One vector is turned by the same rotation once a step. Each row is the vector after some number of steps, and that number follows the row.
The counts run from 0 to 443.
[ 85 109 129  91  81  96 169 138 121 104  81 142 126  78  81 130 151 167
  84 141 121 153]  2
[ 77 119 132 161 160 117 164 152  94 102 132 126 145 116 134  66 170 124
 158 102 114 131]  156
[131 101 146 161 174 163 112 113 141 113 171  77 140 144 131 106 144 119
 175 128 133  93]  146
[110 114 138 173 146 135 194 122 143 108 124  64 133  90 154  99 148 113
 157 100 134 127]  125
[156 100 126 136 146 140  78 183 139 132 109 163 160 137  66 164 126 113
 115 133 159 138]  426
[ 84  92 109 126  96 100 138  91  92 100 125  72 103 107 120 179 116 135
 137 151 121 126]  352
[136 118 125 154  89  92 134  98  86 101 132 113 115 105 141 163  72 142
 107 136 133 107]  320
[123 169 128 132 123  97 120 124 110 128 132 147 137 132 188 164 130 129
 115  64  91 167]  255
[147 160 180  81 125 109 138 148 205 140 154 123 124 142 163 117 172 127
 152  91 100 130]  245
[118 129 141 110 129 174  59 100  81 105 141 141 114 139 123 112 118 150
  87 115  97 114]  199
[121 104 172 119 118  87 187  82 114  74 145  99 134 106 175 141 122 134
 150 144 122 160]  316
[129 130 126 157 153 167 120 112 134 137 155  84 137 140  87  84 152 147
 137 134 154  86]  143
[ 69 143 136 111 122 154  97 101 111  96 140 100 100 114 146 120 162 148
 121  80 101 126]  195
[138  99 111 102 124 118 108 149 134 173 114 139 139 172  64 148 179 148
 132 139 135 163]  18
[114  86 116 140  87 124 110 116  53 132 125 148 149 134  83 167 131 157
 104 165 157 137]  358
[116 118 105 143 121  82 132  88  54 141 132 116 144 163 133 192 123 120
 128 143 161 135]  324
[128 165 124 172 137 158 127 131  91 123  90 156 147  82 113 146  99 140
  90  87 167 135]  101
[117  63 103 144 121 101 115 184 145 123 134 126 124 117 111 160 142 121
 170 159  88 118]  372
[182 116 134 157 149 155  98 158 143 135 121 146 177 131  79 146  77 108
 136 136 168 121]  81
[102  96 108 147 106 120 108  83  75 105 125 112 135 128 142 204 133 137
 135 158 118 139]  354
[129  67 136 108 105 130  92 166 154  83 125 157 139  84 112 156 137  93
 122 134 118 159]  406
[156 167 155 113 123 100 165  62 123 155 141 106 152 186 140 138 145 138
 120 138 169 148]  295
[ 65 132  82 107 106  95 173 130 120 125 114  94 112  90  85 144 168 159
 123 138 117 137]  381
[117 155 131  91 117 168 112 106 162 119 108  78 119  97  82 165 114 156
 102 157 131 128]  419
[122 157 130  88 113 145 131 108 128 103  89 104 120  97  77 156 151 157
  98 112 142 189]  416
[151 105 142  69 118 129 125 139 167 137 123 136 141 152  69 144 185 143
 128 154 144 148]  20
[121 101 118  97 125 137 111 171 180 150 112 107 127 132  41 127 184 159
 114 169 133 101]  399
[171 109 138 135 109 124 137 116 146 149 181 126 138 160 147 171 114 117
 145 169 129  81]  302
[136  96 111 131 106 117 103  96  58 109 127 143 135 142 108 166 119 143
  95 169 149 139]  357
[173 105 139 152 124  76 124 130 118 146 158 135 157 186 164 162 124 102
 159 143 129 112]  304
[ 71 133 129 119 109 125 137 148  93 106 110 164 105 103 123  64 146 156
 103  95  95 131]  190
[137 195 138 108 107  99 121 107 116 124 106 180 133 148 149 127 120 153
  76  85 146 161]  258
[172 148 188  97 114 113 120 118 196  94 159 149 125 116 173 117 132 135
 119 107  83 129]  248
[144 139 139 107 131 150  95 133 124 151 135 157 150 188 102  87 188 145
 121 115 127 133]  207
[190 131 159 120 120 119 133  61 150 128 158 105 117 151 129 136  88 162
 131 175 158  89]  299
[128 125 111 136 118 107 160  83  63 139 117 141 152 162 117 153 131 151
 123 155 184 157]  326
[ 94 132 100 135  87 115 126 179 116 149 113 134 122  75  94 155 131 102
  99  99  97 137]  410
[125 107 115 122  97 102 139 177 125 122  91 172 136  85  99 158 118 110
 102  92  98 163]  32
[173  65 144 130 122 112 124 134 123  92 160 136 148 135 133 143 121 116
 159 178 149 106]  337
[131 163 122 144 147 118 147 137 106 141  87 127 165  96 119 167 127 120
 104  96 152 183]  68
[104  79 122 146 109 132 110  88  66  99 126 119 152 115 132 193 120 120
 117 149 138 142]  355
[ 91 111 107  89 123 130 134  94 115  82  99  67 111 105 101 163 149 154
 120 129 118 168]  384
[128 167 119 166 133 158 147 114 117 177 105  72 152 133  97 134 132 143
 118 113 172 142]  105
[104 139 105 155 110 127 107 175 162 136 117 121 136  60 138 176 115  95
 124  83 103 155]  441
[ 99 181 117 129  99  90 119 155 106 158 128 155 109 124 163 120 152 151
 108  71  81 128]  223
[146 166 128 137 116  97 151  78 115 167 132 103 137 177 152 152 157 151
 125 123 162 147]  294
[ 76 115 135 142 148 131 174 126  93 101 128 128 137 109 137  69 178 138
 135  96 117 138]  157
[144 128 162 139 111  80 134 104 131 103 134 109 138 114 194 160 113 108
 146 123  99 148]  285
[165 123 132 119 137 138  76 164 137 156 102 151 169 141  77 163 131 117
 120 138 163 167]  49
[121 126 123 178 156 126 197 152 130 127 135  92 142  78 121  84 122 125
 142  95 131 105]  123
[118  94 115 124 116 123 113 203 137 101 107 169 127  68  89 159 127 113
 100 114 105 148]  408
[128  92 151 119 139 166 102 141 142  75 161 139 112 122 102  85 140 133
 136 140 112  93]  180
[143 117 114 123 120 104 151  88 120 151 137  95 132 165 105 120 134 172
 132 173 163  86]  330
[110  98  99 127 109 117 145 124 100 173 134  99 129 163  71 138 176 167
 135 158 142 120]  362
[122 143 132 170 145 147 153 139 158 115 125  80 132  65 136 125  89 110
 138 106 113 126]  94
[105  88 102 102 126 110 138 110 126 143 139 108 131 165  74 138 190 139
 152 172 180 147]  364
[112 104 120  84  87 144  89  97 117 101 116  90 103 118 122 196 160 130
 126 144 110 147]  8
[ 67 157 139 128 113 141 103  92 107 104 155  95  94 111 136 111 162 159
 122  93  88 119]  194
[ 81 101 123 143  96 114 146  79 116  94 124  68 104  93 128 170 116 152
 137 165 106 109]  351
[102 170 133  92 121 135 134 113 142 123  86  99 130 103  85 179 173 128
 124 123 135 189]  38
[129 141 146 142 113  93 160 116 155 109 162 111 137 119 177 168 118 127
 145 125 104 120]  283
[145 105 154 129 109 100 158  90 127  55 147 110 131  97 152 144 108 148
 129 155 133 122]  317
[136 155 144 129  87  89 121 146 124 131 143 146 121 117 187 161  99 115
 112  76  74 126]  253
[132 128 126 176 136 143 129 135 137 102 118  99 134  74 157 166 111  79
 159  99 131 145]  96
[109  91 131 124 114  69 195 121 109 103 121 124 140 130 123 120 191 138
 136 151 143 165]  345
[113 137 122 165 134 123 105 170 144 137  99 127 137  82 133 179 107  94
 130  82 103 155]  442
[ 96 132 148  90 128 193  61  81  85  85 143 104 121 137 150 129 145 139
 120 106 105 136]  197
[141  68 132  92 135 123 132 108 145 125 132 115 143 151  86 129 200 157
 150 182 142 134]  365
[141  57 136 112 105 123 128 133 151 100 161 120 124 110  89 132 128 121
 150 174 106  97]  369
[122 130 129 148 112 112 135 158 154 120 105 127 137  50 136 167  91 110
 104  99 119 126]  63
[136 179 157  87 105 158  76  74 137 106 139 123 106 113 123 135 125 155
  77 103  99 110]  230
[181 116 117 120 119 137 105 173 145 156 103 177 174 140  69 163 138 111
 110 122 164 154]  50
[124 144 118  73 113 176 117  98 146 130  98  96 128 110  70 155 116 165
  93 117 145 141]  418
[193 140 149 105 120 131  80 154 112 155 145 186 150 186 132 122 134 139
  93 111 126 146]  238
[157  93 125 191 163 135 140 177 129 115 147 143 182 141 120 129 134 100
 176 119 149 115]  117
[104 135 106 176 138 146 116 136  36 131 123 111 151 146 119 124 139 131
 122 108 167 146]  136
[148 132 116 117 105 154  74 115 161 153 138  89 125 117  81 200 106 138
 113 130 128 124]  44
[117 139 151 103 122 139 100 148 190 123 164 124 111 138 120  84 181 149
 128 118  76  88]  212
[146 131 151 137 166 136 190 139 187 100 110 118 153  87 102  90 138 129
 126 117 159 143]  90
[120 108 121 125 130 159  70 136 134 141 118 122 142 140  94 196 136 112
 141 126 135 146]  423
[180 141 146 137 176 174 112 123 157 120 121  95 153 142 120 176  97 103
 148 128 166 136]  78
[199 129 110 166 146 139 110 174 158 160 123 136 175 123  93 155  81 121
 115 123 162 110]  82
[103 148 149 164 177 129 166 106 134  83 145  66 137  72 142 113 142 128
 163  95 134 122]  126
[100 146 137 127  87 100 101 159 106 118 131 163 113 109 134 117 129 152
  85  66  75 118]  221
[104 148 102 198 146 136 123 115  63 131 130 108 145 125 137 142 104 119
 122 101 134 100]  134
[152 152 179  95 132 118 112 123 195  97 160 140 117 119 173 112 146 112
 137 124  87 143]  247
[110 124 109 180 131 152 115 124  71 123 133 120 122  71 155 136  91 123
 111  96 136 101]  132
[128 117 123 151 147 178 149 124 118 132 152  87 121 142  91  61 146 165
 114 141 167  82]  142
[147 120 113 121 122 157  66 123 131 136 126  84 131 117  96 203 131 109
 138 115 134 137]  422
[140  91 153 167 171 181 103 132 119  99 160 104 149 121 126  94 144 105
 169 132 143 108]  147
[100  75 113 150 125  60 180 166 106 122 127 139 147 129 120 138 157 124
 145 140 116 140]  343
[110 156 108 162 124 122 143 156 115 148  96 124 146  71 129 185 109  98
 110  86 123 159]  66
[130 101 135 125 108 111 117 177 152  96  96 177 139  81 115 175 121  93
 128 130  96 159]  30
[106 140 111 160 131 150 108 127  90 157 143 142 131 143 107  85 164 168
 116 111 142 101]  172
[178  98 160 155 123  84 136 142 136 143 149 146 172 166 156 154 133 109
 172 144 147 112]  305
[152  98 140 176 157 124 153 175 114 112 120 155 179 123 119  91 130 100
 130 108 169 136]  119
[118 140 122 121 140 139  85 150 108 164 136 153 138 214 125  90 188 142
 130 113 113 148]  206
[ 84 126 115  89  74 106 169 123 132 122  92 115 117  91  84 147 152 160
  97 123 106 141]  3
[102 124 126 153 118 183  75 106  45 120 130 136 136 133 134 115 129 127
 118 116 141 124]  168
[186 153 192 113 128 137  89 105 156 119 155 132 139 171 162 162  96 128
 121 129 143 121]  267
[130 165 148 166  94  78 141 110  90 153 131 146 138 127 151 136  81 146
  92 113 131 124]  290
[140  97 164 112 137 171  98 150 148  79 167 140 133 152 122  70 151 134
 145 141 116 103]  179
[166  95 158 162 103  54 187 152 136 141 128 164 154 134 137 108 120 134
 120 151 144 108]  309
[130  97 112  89 126 127 123 150 172 132 114 136 130 130  50 121 173 144
 111 165 147 126]  398
[164 120  99 127 123 138  79 164 152 149 118 103 145 139 102 207 116 103
 130 120 140 132]  46
[119 114 120 110 124 120 123 168 127  96  94 185 148  68  97 169 118 119
 102 123 105 177]  31
[130  72 145 108 148 151  93 176 162  90 127 136 127  90 118 169 152 106
 144 131 101 169]  405
[127 102 127 129 118 107 160  96 142 155 146  92 121 175 101 139 144 163
 135 179 159  86]  331
[121 100 108 114 100 122  80 156 104 170 125 145 140 144  91 187 128 142
 104 140 134 120]  14
[123  85 129 114 123 119  99 184 145  96 105 164 115  69 106 167 113 108
 108 129 103 145]  407
[147 180 126 119 123 148 137 107 151 141  86  93 131  78  68 137 101 141
  84 108 166 142]  72
[153 124 155 100 145 138 125 144 185  72 112 138 148  81 129 143 111  91
 128 135 137 155]  60
[101 112 134  95  99  87 145 117 107 107  91 152 138  77  89 128 168 148
  96 129 122 166]  1
[136 143 170 141 106  97 164 107 149 106 152 114 125 111 203 163 107  99
 137 128 108 126]  284
[125 115 159 114 126 134  88 148 162 107 165 125 109 125 167 125 140 106
 145 112  68 118]  215
[160 134 162 148 103  89 135  99 112  86 132 160 127 126 182 169  89 109
 111 111 121 142]  287
[143 145 151  95 120 155  92 138 143 136 151 164 110 157 102  67 178 158
 104 110 116 117]  209
[155 122 155  90 146 154 127 151 204  92 115 124 143  67  90 120 137 111
 134 112 121 155]  436
[156 140 183 107 110 124 125 131 173 102 158 144 122  97 165 117 107 133
 117 117  85 114]  249
[ 87 113 118 161 119 164  89 112  71 103 151  75 114 107 143 128 129 124
 132 112 103  97]  164
[131 101 133  91 107 153  75 106 107  98 125 127 137 125  88 173 101 135
 104 155 134 121]  11
[106  94 138 118  85  85 173  89 123  70 122  95 104  87 104 127 131 160
 107 165 129 120]  349
[150  59 146 149 101  85 125 151 124  89 146 149 147 129 125 135 104 120
 143 188 150  98]  338
[119 133 101 152 129 155 108 145  50 147 131 133 129 162  95  80 142 161
 107 122 150 103]  171
[125 122 157 130 100 130  81 162 112 100 138 187 133 119 158 112 116 120
 112  90  89 126]  219
[116 126 106 133 108 144  55 132  94 140 159 138 118 175 110 128 107 142
  97 110  94  82]  202
[151 120 120 120 130 143  89 164 140 151 131 149 156 141  78 198 121  94
 131 128 144 162]  48
[109 113 101 105 126 130  91 147 105 164 108 134 149 166  58 165 181 126
 112 137 147 153]  394
[135 117 167 137  99 102 161  77 121  76 143 119 115  90 169 158  79 123
 121 145 129 127]  318
[115  99 129  98 102 159  68 101 106 111 113 110 125 113  87 192 115 146
 114 147 116 154]  10
[141 153 134 155  93  65 123 107  83 123 122 156 133 123 150 160  81 143
  88 112 122 123]  289
[151 142 178 117  99 104 117 145 168  93 159 144  96 103 167 142  99 114
 116 110  74 113]  250
[126 133 130  95 141 120 156 162 213 159 120  94 146 116  93 146 153 102
 159 110 112 145]  56
[130 108  91 125 102 131  84 159  98 156 130 128 129 140  82 200 131 143
 121 139 145 111]  391
[136 194 129  99 103 109 136  79 146 155 148  94 101 154 135 135 121 159
 101 110 130 117]  262
[132 142 160  82 124 156 108 140 165 133 154 152 109 154  98  65 177 162
 112 121 113 109]  210
[167 107 133 189 165 158 124 161 130 150 151 113 148 114 131 138  93 113
 154 122 153  70]  114
[119 123 138 145 105  58 213 135 168 136 159 114 147 118 129 130 151 150
 150 137 119 115]  312
[117  44 115 119 109 104 130 167 113  94 127 154 153 112 118 151 155 109
 147 134 110 145]  374
[124  46 119 114 116 113 116 173 152 106 163 118 126 114  91 145 121 123
 144 169 105  86]  370
[119  88 112 123  93 122 108 109  54 110 118 147 124 138 113 193 117 115
 118 155 151 148]  356
[159 153 169 108 108 142  94  77 152 143 160 104 109 174 143 168 120 144
 129 119 127 123]  265
[124 134 143 133 117 145 128 162 199  93 116 139 127  59 103 147  99 103
 126 106 105 123]  438
[107 104 140 170 142 163 131 102 103  59 120 101 126  76 137 126 108 112
 131 111 148 134]  129
[120 111 126 169  96  88 138 101  84 126 151 113 128 111 151 175  71 147
 123 136 123  99]  321
[ 81 102 112 162 142 105 145 165 116 133 141 116 138 114 135  76 182 126
 165  92 113 127]  155
[119 201 144 109  77 102 140  91 133 162 131 106  95 143 122 135 130 180
  93  97 133 113]  261
[113 127 149 150 142 148 162  90 109  56 133  97 143  84 156 109 102 122
 150 123 149 139]  128
[110 134 142 169 135 160 127 118  87  65 124 107 129  86 135 110  84 117
 134 125 144 118]  130
[108 128 110 201 131 155 123 131  60 132 125 111 142 102 117 134  86 125
 120  92 154 104]  133
[126  81 109 167  96  59 178 167 105 142 142 141 126 130 132 143 155 130
 140 141 119 136]  342
[140 155 141 106 124 149  56 122 133 137 153 137 129 178 158 172 121 114
 120 108 105 124]  235
[141 125 140  95 151 132 136 175 196 133 111  92 152 120  92 127 166 118
 151 113 125 152]  433
[101 143 127 104 111 138 129 107 113 119  94 110 130  99  86 171 165 130
  98 107 129 177]  415
[144 109 136  83 110 114 139 159 186 136 125 124 127 117  72 131 153 131
 119 156 131 125]  22
[152 121 119 121 129 144  92 175 150 150 110 159 158 135  86 165 125 120
 115 117 138 130]  427
[140 144 166 131 111  83 154 116 192 112 164 122 100 117 169 124 101 155
 114 130  99 112]  281
[156  89 120 194 166 141 123 159 147 142 145 113 169 147 126 128 127  97
 156 120 146  99]  115
[ 97  64 115 123 113  97 137 153  98 107 104 162 154 112 128 142 164 117
 133 129 113 161]  375
[154 151 179  99 123  76 183 120 169 114 136 150 159 136 145 106 141 140
 116 116 133 139]  278
[199 136 165 140 112 141  91 112 145 120 156 153 139 171 141 160  88 128
 114 141 139 114]  268
[189 127 141 135 120 103 104 151 159 164 146 174 146 170 141 147 101 125
 112 142 126  93]  271
[ 93  96 113 126  92  86 165 157 116  97  90 156 129  89  84 127 156 129
 119 131 126 152]  378
[139  75 116 161 118  63 173 159 111 136 140 157 141 124 125 137 136 132
 144 159 110 106]  341
[137  90 119 177 147 135 125 188 101 112 151 155 145  96 116  82 124 123
 133 138 106  98]  151
[143 164 169 115 119 115 126 101 100 118 119 164 136 140 171 141 124 133
 102 101 122 174]  257
[158 115 158 111 138 137 125 146 206  89 106 120 136  78 133 151 127 113
 144 118 124 154]  59
[136 134 120 142 111  98 155  84  73 129 113 140 148 153 105 120 147 168
 107 149 190 156]  327
[159 130 120 108 129 114 146 178 175 160 108 150 156 119  57 125 154 135
  99 123 161 130]  52
[157  62 116 147 111  86 140 139 120 129 163 148 151 132 126 125 115 127
 127 168 136  96]  339
[121 104 102 118 100 143  81 129  88 140 131 127 117 105  87 194 119 139
 100 160 137 122]  389
[170 100 126 145 111 104 117 141 140 151 177 123 162 166 161 172 113 112
 173 158 137 100]  303
[185 118 137 130 151 190  84 134 145 115 129 112 151 125 114 164  90 114
 133 123 176 137]  79
[117 120 123 161 116 156  85 121  49 129 121 154 146 150 102  87 136 144
  95 139 151 109]  170
[114 108 165 116 118 149  90 149 186 117 147 116 117 135 153 104 165 121
 147 109  65  99]  214
[152 126 111 130 145 136 114 204 170 181 102 144 154 131  50 122 130 131
  97 134 146 132]  429
[166 119 104 172 150 143 128 182 149 165 132 151 170 128  92 129  89 116
 134 118 154  95]  83
[124 126 151 124 114  72 189  93 135  76 139 103 145 112 169 139 134 125
 144 145 131 143]  315
[ 92 138 142 119 109 117 123 151  85  91 133 160 118 115 129  73 159 148
 102  88  93 142]  189
[136 117 108 122 117 163  81 148 153 156 126  96 124 121  80 208 109 108
 107 135 129 129]  45
[138 115 150 134 128 128 110 176 188 108 107 112 134  67 122 156  96 118
 122  97  87 126]  439
[139 145 144 148 105  72 132 100  76 100 136 159 152 123 180 167  88 133
 101 114 123 133]  288
[160 152 160 123 122  69 153 164 151 154 136 161 174 164 162 119 178 114
 136 123 142 143]  275
[ 69 134 118  88  84 106 156 112 133 132 112  72  90  95  84 174 148 154
 108 126 101 127]  5
[163 124 112 157 141 115 140 189 151 176 116 127 169 127 108 139 119 110
 123 113 154 127]  84
[102 160 118 175 175 158 140 102  61 137 119 121 172 152 116 112 142 135
 142 105 183 136]  137
[103  85 132 116 104  91 170 100 119  77 117 106 120  91 106 111 143 164
 122 164 134 144]  348
[ 80 133 129 156 122 158 125  96 108  93 148  91 103  86 131 112 121 164
 115  98 103  99]  162
[112 128 116 120  93  98 142 175 123 126 107 140 131  78  93 158 116 122
  68 101 114 158]  33
[141 130 151 147 145 136 184 128 187  96 137  96 136  54 116 124  99 127
 125 103 140 124]  92
[124 170 157 136  86  85 110 129 111 137 141 141 134 127 194 165 125 118
 113  69  91 150]  254
[132 101 120 116 118  94 142  89 140 147 148  59 131 165 117 138 151 156
 162 177 164  88]  332
[ 92 151 120 131  93 109 113 153 115 143 132 159 114 110 141 123 132 133
  88  80  55 129]  222
[134 139 157 133  95 102 115 145 160 114 161 158 104 104 181 151  99 122
 115 104  74 114]  251
[ 96 120 132 180 142 164  81  96  85 101 143  91 114 130 145 140 133 137
 138 100 104 119]  165
[170 145 145 114 123 139  69 150 133 151 141 173 142 193 145 133 129 129
 110 103 118 131]  237
[ 99 112 101 102 107 129 144  98 130 100  96  70 110  99 106 163 179 138
 123 136 121 155]  383
[ 72 116  93 125  95  85 149 135 106 136 121 113 111  87  74 129 170 145
 105 134 124 139]  380
[139 149 109 129 110 140  62 149  88 168 142 157 136 181 123 118 158 143
 115  99 104 106]  204
